In the rows, zero is written as 128.
One turn sends every row of this set to another row. A few are shown first. Where does it send the rows asked after them?
z_574: [136 119 153 127 109 108 126 166 132 106  93 104 150 139 159 125 134 130]
z_861: [151 138 122 134 131 134 105 137 151 100 114 129 126 133 134  74 143 141]
z_572: [126 116 146 128 171 112 136 130 128 134 160 161 120 122 159 139 143 164]
z_47: [142 127 141 126 181 118 148 122 135 102 139 137 125 132 130 111 109 163]
z_344: [150 150 137 102 133 103 133 128 131 160 149 131 132 105 153 126 146 156]
z_469: [144 115 172 136 121 131 109 135 130 153 116 157 125 151 119 146 132 146]
z_509: [144 104 156 119 115 114 108 155 137 110  89 132 150 152 150  92 123 142]
z_547: [145 114 119 134 117 122 136 153 133  99 113 120 134 126 141  84 143 121]
z_261: [137 143 165 110 123  93 120 149 134 145 119 114 147 127 167 153 134 151]
z_947: [132 126 188 132 123 158 115 144 147 125 103 155 149 125 124 114 138 136]
z_383: [129 118 149 145 137 142  96 147 143  89 112 129 125 108 121  93 131 143]
z_184: [132  94 146 121 124 134 111 158 139 112  96 107 146 147 152  95 128 147]
z_416: [133 126 140 148 167 136 125 135 133 101 155 140 112  98 142 102 146 155]
z_751: [140 124 109 135 138 147 113 133 142 114 123 115 126 128 134  84 148 140]
z_647: [156 131 107 118 134 117 139 130 129 127 147 134 121 104 142  86 149 136]
z_275: [135 108 177 119 125  88 135 151 120 137 111 139 149 132 160 141 118 143]
z_569: [146 160 120 135 152 122 130 121 138 122 151 134 116 104 132 110 148 137]
z_362: [135 143 115 132 154 130 134 117 131 140 154 127 125 102 131 118 155 143]
z_126: [137 141 157 129 148  93 147 130 121 143 150 144 133 104 150 152 134 141]
z_353: [133 136 164 126 164 149 141 134 151  93 113 139 147 115 130  96 123 144]
z_340: [151 113 143 131 158 107 132 121 119 141 140 146 110 153 125 142 115 159]
z_300: [120  93 163 115 146 100 109 134 136 143 122 157 147 141 155 155 130 155]
z_582: [122 127 160 120 148 108 144 132 121 160 149 128 140 103 148 153 139 149]
z_746: [122  97 159 125 125 121  80 146 147 116  94 138 146 131 126 124 123 145]
z_316: [121  98 178 113 130 108 129 157 127 141 112 112 152 134 160 137 121 153]

z_751 moves to z_362
z_353 moves to z_47
z_416 moves to z_572
And these:
z_569 moves to z_126
z_261 moves to z_574

